(in the rows, 128 means zero)
One turn or mirror swaps these rows in pairs. Which row does each one swap with?
fotet: [ 92 116 132 129  90 148 110 119 135 118 142 104 150 159 132 118 130  71
  92 148 124 148]
Zabol: [143 154 133 122 143 135 157  78  99 177 137 143 142 121 106 143 135 150
 147 127 141 117]
Bitam: [126 133 141 106 151  69 130 151 132 138 120 122  91 133 101 108  84 124
 126 126 131 145]
tas: [119 133 121 130 146 148 101 135  88 116 101 112 110 122  90  65 129 131
 145 146 144 116]
Fus: [113 172 135 137  96 132 145 114 117 146 155 125 151 128 127 120 165  79
 106 118 171 156]
Lipon: [102 137 136 138 163 184 138 111 111 114 152 131 139 156 119 105  98 145
 122 151 136 138]
taf: [112 146  80 134 114 154 126 147 114 111 132  80 163 144 159 145 118 128
  92 146 146 141]
Tof: [155 162 120 125 136 132 166  77 116 172 134 142 157 127 119 138 141 150
 121 133 131 116]
keso: [154 120 107 117 151 104 183  93 124 122 129 117  97 124 107 118 125 129
  97 136 141 173]
tope: [119 113 144 133 161 133 139 122 114 124 127 131  94 155  93 109  71 146
 131 142 132 150]
Tuse: [120 158 118 137  79 109 135 141  91 161 120 140 133 107 116 148 147  76
 120 103 143 172]
ligez: [119 138 118  86 122 139 104 125 121 128 160  86 163 146 144 117 138  89
 119 162 145 122]
Zuguk: [132 124 124 122 137 150 121 135  62 159  99 129 119  92 132 173 130 128
 150 116 125 136]
bezag: [123 142 144 122 146 116 145 180 130 100  99 145  96 107 148  96 116 132
 127 125 143 173]
Ses: [129 140 117 131 120 114 136 143  68 165  99 134 107  89 123 166 135 105
 139 104 137 159]
mafud: [117 123 125 106  95 117 152 110 171 116 108 125 130 142 146 106 172 111
 152 128 112 119]
Fumu: [122 154 144 126 126 108 169  96  97 169 120 130 107 131  96 129 113 144
 167 111 141 145]
zud: [128 102 154 103 102 127 128 104 100 120 127  90 155 111 153 144 141 103
 126 147 125 187]
Nekas: [145 163  99 139 113 119 161 115 138 159 124 159 153 105 136 147 140 115
  71 116 119 129]
Dipof: [132 136 130 109 146 140 145 166 115  97 116 153 114 128 136  99 145 138
 164 126 171 172]
fosip: [123 126 121 104 121 155 142 106 151 115 116  93 126 136 168 112 165 110
 137 153 112  97]
tezu: [105 139 122 126 157 145 105 122  93 123 101 114 101 121  87  71 132 144
 143 138 144 116]
Notuk: [142 133  66 134 128 160 155 128 130 121 156 145 172 113 114 144 153 119
 121 127 130 129]
dumuv: [127 167 143 149  95 121 108 138 147 111 139 127 172 131 133  76 138  90
 130 140 119 139]
mem: [149 164 114 127 123 130 160  89 120 170 138 147 171 106 140 151 149 130
 103 129 130 120]
Dez: [135 143 130 140 146 110 148 165 139 106  96 144 101  89 162 118 105 127
  83 118 122 156]
Nos: [156 145 150 159  94 118 106 137 157 121 118 128 148 132 122  71 126  95
 117 146 117 122]
Fal: [107 134  77 128 113 167 131 122 113 108 140 115 155  89 105 113 131 119
  73 151 120 133]
gamef: [133 139  71 147 118 168 150 115 142 123 149 133 172 111 117 149 144 112
  99 131 114 130]
Vazor: [122 136 126 141 165 127 115 126 104 122 113 114  91 133  85  80 136 125
 169 129 137 115]
mape: [160  91 160 158 137 131 113 141 131 135 117 127 106  93 101 152  99 122
 128 133 103 134]
garap: [169 131 150 166  94 117 116 145 161 124 133 134 129 127 112  92 118  91
 109 155 126 129]
Bugor: [123 150 156 131 124 113 163  99  92 162 124 117 101 124 100 129 109 139
 178 115 133 138]
Vov: [117 165 138 132  91 133 140 113 112 155 149 125 157 135 130 132 165  78
 120 118 170 162]
tomi: [119  98 175 149 117 113  98 129 120 146  89 121 135 133 142 139 137 153
 102 114 137 172]
vun: [148 139  63 142 106 151 154 110 110 128 115  97 122 166 132 122 125 147
 102 139 140 145]
Raz: [ 98 123 120 120 131 151 104 123  84 119 114 106 121 105  87  77 131 141
 134 164 136 117]
fasos: [133 118 145 131 178 107 114 132 138 142 121  94 111 124 145 150  89 148
 121 128 136 106]
Fogis: [119 113 151 156 163  94 116 142 144 148 101 117 118 124 139 150  97 155
  94 116 127 134]
puban: [106 132 122 113 106 133 155 112 169 116 109 116 125 134 159  95 170 113
 146 139 117 105]
Mave: [118  99 138 150 145 132 121 147 111 135 102 143 122  84  97 166 118 136
 144 102 108 157]
vafo: [157 154 147 160  84 123 104 142 159 121 127 124 150 138 133  88 124  87
 124 142 120 130]
fome: [124 143 125 136  96 111 126 154  73 159 100 131 124 104 120 154 148  88
 130 105 142 175]
kurus: [126 119 116 111 142 169 127 110 115 115 110  90 125 106 179 138 147 120
 122 149 109  98]
sule: [117  94 135 140 131 110 126 152 120 137 106 149 135  85 102 161 133 127
 155  98 102 147]
siduk: [ 88 113 144 164 100 126 124 138 140 122 117 117 101 153 118 124 115  70
 111 119  97 152]
tolo: [ 96 153  84 121 118 119 113 157 125 117 133  81 145 120 160 132 108 103
  81 131 140 133]
lenub: [117 105 149 152 158  94 124 139 144 142  93 104 103 135 127 155 107 157
 105 117 128 128]
siv: [111 142  67 135 121 155 120 140 106 120 127  75 148 139 160 146 114 119
 100 145 136 128]
siga: [127 138 144 123 146 140 144 175 126 100 108 147 103 119 150  97 133 130
 162 131 163 165]

Swapped with garap: Raz
Swapped with Zuguk: Nekas
Swapped with Zabol: Tuse
Swapped with fome: Tof
Swapped with zud: keso
Swapped with mafud: Dipof

One turn or mirror swaps these rows in pairs. Which row does each one swap with?
vog: [144 103 104 144 123 118  90 141 111  75 117 188 116 151 149 172 102  99
 106 107 104 139  75 108 101 128 125]
bikug: [106 138  92 154 156 140 108 151 107 113 123 120 134 135  90 153  46 210
 100 130 113 162  87  97 132 118 125]
mivi: [115 135 112 143 147 143 117 135  94 138 128 130 148 128 151 175  61  59
  88 155 123 149 109  96 122 158 137]
zik: [135 143 121 125 135  93 115 161  68 163 115 195 143 116 160 192  92 137
 120 120 106 149 119 136 120 115 136]
Lefiv: [125 148 106 137 129 108 117 127 111  99 130 127 135 153  97 131  97 155
  84 103  65 158 145 113 141 161 123]
mov: [142 109  72 135 162 139  75 148 136 156 102 116 113 121 121 147  40 116
  85 147  90 134 101 119 109 125 122]
Vula: [137 172  81 139 125 128 135 159 104 136 117 128 165 147  68 149  92 147
  96 166 151 168 105  89  95 108 108]
Norug: [121 191 100 171 138 112  81  94  98 118 121 146 117 162 117 172  93 131
  75 139 106 124 120 137 143  89 164]
Vil: [150 115 111 150 155 119 107 153 154 122 154 140 119 118 146 191  89 138
 117 136 126 122  83  97 116 103 172]
sodi: [119 130  94 139 147 129  76 175  95 137 124 171  97 125 150 139  61 161
 108 122 134 131 142 127 118  76 103]
luri: [103 149 109 158  91 151 114 114  87 129 137 139 174 131 147 151  70 122
  92 183 123 149 123  84 110  73 110]
Fafup: [106 158 103 145 150 123 107 146 104  92 103 140 152 131 133 158  94 127
  91 142  93 153 115 119 208  81 132]
Riko: [126 137 133 120 118 128 101 137  42 127 123 176 119 155 122 108 105 152
  55 131  95 184  96 105 100 112 134]
gal: [128 123 100 142 132  99  99 127  86 182 122 172 134 152 150 138  77 192
 111 142  65 135 139  90 117 106 122]
ton: [109 154  92 117 114 120 121 136  96 119 107 142 154 118 127  85  82 133
 136 149 122 151  98 163 114  88 100]
Niro: [ 94 157  99 136  99 133 119 140 112  94 131 207 143 147 144 158  66 100
 111 126 143 165 103 111 101  98 134]
suz: [123 159 105 147 160  88  97 142 116 137 124 161 117 133 178 155  89 132
 116  84 106 111 123 112 156 109 142]
nul: [134 132 100 132 120 142  94 103 137 117 106 131 194 124 123 114  75 121
  75 174 100 132  93  99  97  99 112]
Tep: [ 85 111 109 135 170 142 101 131  95 137 111 133 151 144 135 169  97 114
  94 187 122 181 129  67 131  97 152]
rofep: [110 119 141 127 157  89  81 158 105 165 127 173 137 202 142 155  84 139
  98 135 100 132  90  89 106 130 162]
pob: [128 127  52 126 132 139 101 127 107 154 127 140 105 152  99 135 113 159
 101 130  72 142 122 150 130 135 101]
kovip: [153 167 103 142 155 114 110 156  99 124 152 192 140 141 124 130  75 155
 121 152  41 134 116  99 146  91 131]
tonok: [149 106  75 127 141 110 108 172 142 135 125 144 137 134 101 139  88 133
 123 182 127 143 100 113  95 165 118]
birez: [117 138 100 158 139 109  98 133 123 134 118 134 129 149 147 209  93 122
 109 149 145 181  48  72 121 118 128]
fuzo: [129 137 103 143 117 110  98 137 105 155 115 173 138 136 138 151  98  60
  85 146  45 150  80 102 124 108 149]
vupev: [ 74 136 103 139 148 115  90 142 111  92 117 177 128 141  88 138 107 164
 107 140 163 145 118 112 149 143 120]
Rif: [ 73 107 114 123 152 113  95 116  99 132 126  92 150 149 126 147  90 180
 116 141  79 160  76 104 119 132 128]
mulav: [127 128 114 148 126 127 102 127 110  77 118 144 138 155 152 151 139 172
  86 142 138 148  85 135 168 106 144]
Lafo: [ 73 140 109 137 118 124 118 139 111  68 135 137 133 130 108 151  97  80
  84 138 103 146  51 124 124 104 135]
fev: [ 96 137  93 146 125 110  93 146  95 147 116 109 151 150 149 145 112 154
 110 152  78 149 113 126 198  95 135]
Memu: [108 163 110 144 143 117 107 112 105 158 117 128 160 143 133 195  73 118
  91 131 172 140  99  73 102 107 135]
nofu: [122 122  69 112 122 153 118 128 120 108 139 134 139 104 140 118  65 143
  92 160  81 157 107 147 104  66 130]
nit: [130 191 111 138 151 111 109 133  87  84 131 175 141 127 153 141 124  93
 114 151  87 165 105 124 133 101  97]
liti: [137 150 119 150 134 114 122 133  97 142 119 118 130 135 140 142 132 173
  88 118 162 139 109 135 152  78 139]
Deted: [108 146 106 134 177 108 117 134 111 148 130 148 138 147  95 147  57  99
  93 128  82 134 114 119 178 152 125]
Sil: [118 162 105 146 133 107 108 151 105 118 125 158 142 136 145 135  67 211
  89 157  50 149 103 124 153 129 118]
gibup: [ 73 166 102 150 144 124 111 152 136 127 153 160 142 134 100 143 109 145
 119 157  92 120  90  76  62  78 131]
Muzuk: [131 109  53 125 119 158 113 136 128 150 116 100 142 130 128 133  60 116
 111 135 107 145 118 122 113 107  97]
pesag: [128 142 120 153 128 118  87 122 145 112 122 121 117 106 159 155  64  88
  88 111  93 151  86 138 139  85 147]
kigu: [106 124 141 120 112 107 116 172  87 117 158 128 143 151 119 139  79 140
  84 142 156 159 116  74  92 119  99]
pag: [130 150  91 131 185 106  66 112 105 136 151 124 104 159 138 157  85 130
  81 144  92 125  77  95  79 146 110]
defi: [123 152 119 143 141 114 133 146  93 111 117 153 138 141 143 145 130 154
  92 171 170 158  75 120 129  64 149]
venes: [ 93 141 122 156 152 123  66 145 104 147 110 116 162 158  96 108  92 172
 102 155  82 156 113  90 161 121 111]
sebi: [106 141  98 140 124 114  98 136 113 159 128 184 133 148 123 147  94 141
  89 142 184 139  82 113  72  77 144]
kagu: [135 113 110 129 141 128  90 143  96 131  92 156 181 100 111 110 100 128
 104 176 104 150  93 142 122  73 160]
Bipu: [152 137 112 153 138 126 102 145  85 130 120 192 138 134 106 143  95 114
  90 143 157 156 111 108 175 158 142]
les: [132 101  97 134 113 122 119 147  94 121 122 144 134 158 140 131 121  99
  86 142  41 145 100  75  90 132 138]
Sugi: [152 123  90 114 152 102 116 157  80 149 123 209 136 148 139 162 100 118
 111 131 133 123  77 137 140 104 105]
fifur: [104 132 113 130 127 125  95 134  95 142 130 159 109 165  84 172 106 190
  98 162  67 154 109 121  83 147 125]
Netib: [ 86 179 106 148 109 124  92 136 106 151 127 176 144 140 127 140  88 137
  88 146 148 136  82 151  60 120 136]
barig: [119 138 114 135 163  92 111 152 123 143 100 155  87 174 101 107  94 129
 106 107  75 141  71 128 117 140 135]
kedag: [131 117 105 134 125 117  85 145  84 138 116 160 146 124 129 176 144 194
  83 134  83 147  84 142 104  89 152]
gar: [122 151 105 138 102 119  91 147 119 111 132  72 148 148 120 152 130 113
  97 171  94 160 103 113 139  74 120]
fov: [115 161 112 152 114 129  92 130 142 122 140 106 142 127 125 126 104 105
  88 169  89 110 110 164  97 110 157]
ligas: [123  83  88 139 153 111  95 167 100 145 120 170 127 122  99 162 106 164
 112 138 126 153  86  93  84 152 105]
rir: [120 169  99 152 157  90 115 150 110 118 129 166 109 196 126 153  90 107
 110 179 132 125  72 102 135 140 153]
bef: [ 80 115 110 140 134 127 124 129 100  71 114 139 130 159 103 144  66 188
  96 146  68 154 101  80 105 121 137]
zikel: [135 149 103 165 123 163  56  93 103 122 138 141 145 137 123 135  63 116
  68 162  97 153  80  73 106 105 135]
zuguf: [130 167 123 120  88 112 105 123 107  94 119 147 150 149  94 133 120 133
  93 160 130 144 116 117  90  56 124]
vut: [110 142 117 144 115 117  86 146  98 114  82 166 140 141 111  75  80 136
 103 182  99 118  98 140  92  90 142]
sifu: [133  95 145 109 149 123 112 163 133 108 117 132 112 131 140 143  99 134
 107 174 128 158  97 136  82 106 166]
zemal: [119 153 112 179 133 131  55 108 119 138 120 128 116 134 123 134  71 111
  83  88  98 123  89  97 130  77 134]
tif: [161 132 117 142 138 110 102 152 103 117 126 139 139 138  92 184  65  90
 108 134  58 149 139 111  91 128 122]
fize: [121 148 101 134 157 124 143 156  81 142 149 159 134 133 106 153  60  88
 103 158  44 162 112 115 149 117 149]
vad: [106 132 143 107 141  83 135 147  94 119 132 156 176 165 125 165 110 158
  98 108  92 175 106  86  92 118 141]
nosat: [115 183  90 160 131 125 118 137 112 133 144 148 110 180 122 159  57 122
  76  98  90 119  80  83 144 101 109]
tizo: [ 93 193  72 179 101 125 114 149 104 115 136 152 106 172 133 117 104 136
  86 142 102 106  95  99 129 103 122]
vug: [ 81 128 112 143 143 120 113 119 120 161 122 196 123 132 150 138 143 163
 111 156 115 150 119 133  93 107 156]
Biv: [106 109 141 130 137 103 130 176  78 140 134 189 153 156 120 184 108 159
 107 135 115 190  97  90 112 116 135]
Vakol: [115  97  84 137 134 120 121 160 107 160 136 130 149  90  98 177 111 129
 116 158 119 160 118 110 103 151 118]

Swapped with sebi: Biv
Swapped with Vakol: liti
Swapped with mulav: tonok
Swapped with Lafo: barig
Swapped with vupev: sifu
Swapped with fev: Muzuk
Swapped with vut: bef
Swapped with venes: nofu
Swapped with mivi: suz
Swapped with rofep: Niro

